In the rows, 100 means zero.
Each path is a new rotation, seen through one point. The rows after it are directions, each followed by how far the rotation turns it, in deg/step (0 if it stays put).
Each turn is a multiple of 5 degrees from 10 to 175, or 0.
Each row of a path follows its step; steps can be skipped.
Rotation 1:
step 0: [93,111,71,87,95,85,105,92,90,100,112,98,99,117,117,105,103,102,94,99,97,109,88,114,102,111,75,121,88,85,122,91,106,106,118,110,110,113,104,107,128,92,88,118,101,107,99,121,125,103,91,95,110,105,85,111,100,112,105]
step 1: [99,103,90,107,118,98,85,116,108,102,80,126,127,93,89,114,100,98,118,98,102,94,74,110,99,113,100,98,82,99,128,83,82,86,78,96,90,97,93,99,122,91,86,97,84,90,105,88,102,106,93,96,109,100,88,101,101,120,107]
step 9: [95,104,78,89,102,103,98,104,106,101,100,101,95,104,99,93,112,97,111,109,104,89,74,113,107,114,71,95,73,100,104,107,114,114,116,101,112,84,96,101,117,117,83,116,112,83,90,108,118,102,110,107,75,111,96,102,70,103,88]
step 16: [98,101,102,105,106,91,122,106,118,91,98,107,120,119,98,120,92,117,97,86,85,105,79,93,87,113,93,90,93,104,104,96,101,113,84,104,100,89,100,99,101,100,108,113,69,69,93,103,126,83,86,119,108,89,110,96,86,96,112]
step 24: [95,86,94,93,118,87,118,87,88,86,96,111,89,121,111,100,101,93,101,110,104,87,99,85,90,113,93,101,94,108,95,101,89,132,94,85,116,95,112,100,100,126,76,90,87,101,82,77,98,101,96,98,81,117,78,100,89,107,104]
step 26: [101,78,100,111,121,117,88,112,108,94,108,99,114,99,107,95,111,106,86,89,104,128,85,107,93,90,91,90,127,65,103,91,106,87,115,104,95,82,100,106,103,89,93,110,96,119,114,91,108,87,102,87,85,98,100,85,106,122,108]
step 28: [88,95,91,114,110,94,119,102,110,112,83,116,98,114,91,96,112,86,115,75,84,103,87,85,94,98,81,82,83,114,103,97,74,102,78,93,102,111,115,98,104,104,90,85,92,103,93,84,86,94,92,124,88,91,89,115,85,94,110]
step 31: [99,114,93,93,123,112,97,106,104,113,99,91,111,115,115,99,110,89,124,71,90,90,83,96,94,90,88,90,95,104,111,71,89,102,101,92,94,104,106,93,98,102,84,109,84,89,79,98,118,115,91,83,108,84,101,111,75,105,88]
Speeds:
[102,102,99,95,103,102,100,104,99,100,100,100,101,103,98,101,100,98,106,105,93,98,105,100,98,101,98,100,100,103,98,98,98,101,99,98,99,98,104,102,102,95,98,99,106,102,99,97,90,96,99,96,107,103,102,96,93,101,99]
110
[100,100,100,100,97,103,94,99,98,100,103,97,103,96,96,99,102,97,105,104,101,98,97,101,101,95,96,98,101,99,98,95,101,101,103,104,103,103,101,100,103,96,97,97,93,94,100,93,96,105,96,99,95,97,102,99,104,97,96]
85
[102,98,98,99,100,96,98,100,102,100,96,98,103,98,101,96,105,99,100,100,99,96,101,99,94,104,100,103,92,96,103,99,98,103,96,91,105,95,98,96,101,99,102,98,98,94,93,96,101,100,104,106,101,97,102,102,100,104,98]
95
[101,99,95,94,106,103,98,97,98,106,101,105,102,99,106,95,100,101,98,98,101,98,96,99,100,102,102,99,98,100,103,100,102,97,93,105,103,106,98,100,100,100,98,104,106,99,99,100,99,104,100,101,105,104,100,98,103,93,94]
35
[99,97,102,101,104,100,97,91,100,100,95,106,101,99,99,98,98,97,97,96,100,106,97,100,98,98,102,107,96,104,105,102,96,96,104,100,97,97,101,96,97,97,100,98,101,99,99,100,92,100,96,99,95,99,101,93,100,103,103]
160
[105,102,99,97,100,99,103,97,102,97,105,100,100,104,97,96,100,100,107,99,102,96,102,97,100,104,99,107,96,96,102,108,100,105,98,100,100,105,99,104,103,102,97,97,101,101,104,102,103,104,96,96,94,102,107,97,100,103,101]
120
Rotation 2:
step 0: [98,103,86,102,84,112,109,110,103,102,108,118,94,92,97,88,119,91,104,94,90,123,109,110,120,89,84,118,103,92,84,105,92,91,125,123,83,89,95,81,95,125,101,74,109,92,107,76,84,99,93,93,101,102,89,114,114,87,98]
step 5: [101,106,104,64,94,93,103,99,104,85,117,91,97,83,83,115,93,101,109,103,84,112,111,86,109,86,85,93,82,98,97,94,107,75,112,98,116,117,130,82,106,108,104,98,116,101,89,73,83,94,96,101,92,107,89,83,86,89,104]
step 6: [115,88,101,108,98,105,99,95,104,107,102,100,94,94,99,114,105,109,123,89,91,121,94,111,127,95,78,117,84,105,89,101,104,110,131,94,74,96,109,102,87,106,100,104,99,99,92,92,87,116,80,110,108,97,76,119,106,68,101]
step 16: [111,107,86,103,101,120,98,113,90,104,92,112,103,75,85,101,101,99,105,107,89,105,109,79,110,103,100,111,76,96,83,99,89,76,131,96,88,116,117,75,85,130,97,95,114,108,97,90,93,93,93,96,93,95,77,93,103,96,98]
step 18: [99,101,93,95,92,111,114,84,99,102,108,110,84,90,96,105,116,91,85,98,85,108,112,82,131,104,76,98,83,105,97,87,104,118,97,102,90,92,125,86,95,102,105,82,132,101,107,80,97,101,82,102,113,107,71,110,113,101,88]
step 19: [119,100,78,96,97,116,118,128,89,87,101,96,104,81,89,88,95,105,109,102,93,115,97,101,116,109,83,90,86,71,82,100,95,89,119,117,79,123,78,83,101,107,94,89,95,95,87,84,88,96,93,101,110,105,93,99,96,83,97]
step 24: [113,119,102,78,112,96,99,100,114,91,105,93,105,107,90,112,104,112,112,104,90,119,116,105,110,109,69,116,79,106,99,96,119,92,105,110,103,99,121,97,88,104,90,96,129,93,109,87,91,108,73,121,110,89,74,99,94,85,94]
step 25: [100,90,83,96,82,111,111,112,81,111,84,97,79,92,87,115,112,109,104,108,88,105,103,72,127,99,104,106,95,95,80,98,99,106,140,91,82,105,105,85,96,114,100,95,111,107,93,76,99,101,100,102,103,104,78,104,101,82,109]
Speeds:
[97,97,101,95,103,99,102,103,99,103,102,110,95,101,96,101,95,100,99,103,95,101,98,95,99,95,100,96,100,97,100,99,100,95,104,93,100,104,101,96,105,100,101,99,101,102,99,99,102,96,102,97,104,101,107,103,98,105,101]
160
[109,100,103,99,97,105,94,102,101,100,97,96,103,98,99,98,98,99,104,103,99,106,96,100,101,97,102,104,100,100,97,97,100,98,97,105,104,100,101,97,105,101,95,96,98,98,104,99,101,97,101,98,100,103,103,100,104,106,91]
95
[100,98,101,102,102,107,97,98,96,101,100,105,100,91,99,95,98,102,98,104,97,99,106,99,98,96,101,101,99,99,107,102,102,105,102,97,97,99,104,103,105,101,101,104,99,99,102,99,103,106,98,107,98,102,97,95,98,102,97]
170
[101,99,99,102,106,108,98,95,97,97,98,101,104,99,96,104,100,100,104,93,104,97,99,94,103,101,102,98,99,103,103,95,103,101,99,97,97,96,102,100,97,104,97,102,104,103,95,99,104,93,99,97,95,102,101,104,101,103,99]
170
[98,99,97,105,101,99,102,100,100,101,97,98,97,102,102,99,102,98,105,98,109,98,104,98,102,99,96,100,101,101,96,103,106,98,103,95,95,103,103,101,108,101,98,90,95,104,101,100,98,104,96,100,101,100,98,102,100,101,97]
115
[100,103,101,98,96,103,101,103,93,98,99,101,108,99,101,102,105,101,105,103,100,100,98,102,98,103,101,95,99,100,107,106,93,100,104,98,99,100,99,97,100,103,98,98,98,102,99,101,101,108,99,94,103,98,101,102,105,103,103]
115
[103,102,95,102,98,97,103,97,93,110,92,101,99,100,97,97,98,98,100,100,101,103,101,98,101,98,96,103,97,104,103,104,99,98,98,100,102,99,101,106,97,98,101,103,101,100,92,99,97,100,100,97,103,103,104,95,106,97,98]
170
[101,102,97,99,100,98,100,97,102,94,96,105,105,106,101,100,97,99,100,96,97,100,100,99,99,92,103,100,98,96,93,109,95,99,99,94,100,94,103,101,101,98,94,101,100,96,99,98,101,100,101,102,98,96,95,101,102,99,99]
45
Rotation 3:
step 4: [101,113,77,95,107,128,73,97,105,89,85,117,107,91,117,100,91,106,99,90,99,92,117,85,114,100,99,93,104,110,117,111,122,112,99,100,91,96,94,87,113,97,93,101,99,102,88,79,101,94,81,114,109,95,75,109,112,89,93]
step 9: [128,96,102,93,89,111,96,111,82,109,91,86,101,103,83,101,92,114,103,89,84,83,95,88,86,93,100,103,93,98,129,115,108,116,92,103,109,99,96,106,117,109,103,111,108,104,135,105,91,81,116,108,103,89,106,103,118,109,88]
step 16: [95,133,97,96,112,90,93,120,94,115,109,108,89,113,91,101,109,109,95,105,108,97,91,107,111,94,114,97,89,111,124,117,115,96,112,97,84,108,98,118,103,77,89,81,83,99,108,119,107,111,104,98,105,83,84,84,108,114,97]
step 18: [108,96,111,107,108,91,96,104,98,99,102,118,97,104,87,101,108,82,105,95,96,103,119,86,87,116,84,89,99,106,114,76,121,104,110,129,87,110,96,100,115,87,103,78,94,100,119,105,106,121,89,91,76,99,92,104,109,113,86]
step 21: [83,91,103,90,94,94,80,100,116,89,87,109,85,90,90,102,93,79,92,81,94,93,105,102,102,77,99,66,117,98,115,104,107,113,102,120,102,115,106,94,89,95,75,101,112,103,103,91,108,108,108,103,95,84,95,107,93,122,99]
step 23: [85,112,108,99,114,108,72,112,104,103,93,96,107,111,105,97,89,105,114,111,84,90,120,120,118,100,90,70,99,103,109,106,113,71,96,107,98,102,105,105,112,96,95,116,115,101,97,89,114,97,111,102,75,98,104,102,118,88,109]
step 29: [87,102,110,102,103,118,85,96,91,102,97,100,82,97,94,96,89,104,109,108,102,98,96,96,117,106,94,95,130,103,118,100,100,118,103,101,104,90,104,101,129,100,84,98,114,92,93,84,62,93,93,68,107,96,112,98,119,95,98]
step 37: [98,111,84,111,101,81,101,111,79,84,93,115,81,118,116,104,118,96,113,105,100,96,134,98,97,99,108,90,89,80,100,92,108,113,96,100,87,88,112,118,113,110,98,79,101,112,109,95,84,105,114,94,103,96,109,110,105,104,82]
Speeds:
[94,104,99,100,103,100,101,93,99,97,100,102,93,102,98,108,100,101,106,98,101,96,96,102,100,100,94,101,97,99,97,95,105,107,97,99,102,99,98,97,99,106,95,99,101,98,95,100,103,98,103,101,99,101,97,98,99,99,101]
45
[98,104,100,98,100,101,106,102,100,96,98,104,101,101,105,100,100,107,98,94,103,98,99,98,108,98,102,99,95,102,92,100,101,95,106,102,100,100,103,102,94,101,101,95,97,94,102,102,97,96,97,101,101,97,99,96,98,103,98]
125
[102,100,98,101,98,101,99,94,99,96,101,99,102,102,100,98,104,104,98,91,96,101,103,103,105,104,99,94,99,94,101,99,99,98,96,98,105,105,99,102,102,101,96,105,97,98,101,98,107,101,97,97,103,96,102,106,100,97,98]
20
[97,103,96,104,107,99,99,101,99,91,101,98,100,94,103,105,103,102,101,102,101,101,95,98,103,101,101,100,99,100,102,102,99,101,98,101,91,102,98,97,104,100,107,103,100,98,107,101,100,108,102,98,103,100,103,100,97,99,100]
35
[98,100,97,101,100,103,93,102,100,99,97,94,94,102,98,97,98,101,93,97,98,96,102,102,93,92,97,99,103,101,95,98,100,97,101,101,101,100,103,100,100,102,103,103,104,95,103,98,97,99,105,99,100,96,106,99,96,94,102]
175
[102,104,99,108,97,98,105,98,97,100,92,95,100,101,103,95,102,100,102,103,100,104,99,97,97,99,103,100,99,98,102,101,100,100,102,96,100,104,100,99,98,105,98,98,108,96,100,94,94,100,99,100,108,102,95,102,101,99,99]
145
[93,99,102,100,103,102,102,108,101,98,100,98,94,102,108,95,102,98,103,96,98,102,95,101,97,102,102,102,102,97,100,100,99,105,102,101,104,106,104,101,99,92,96,97,98,101,99,103,102,100,104,96,102,103,101,99,102,97,95]
135
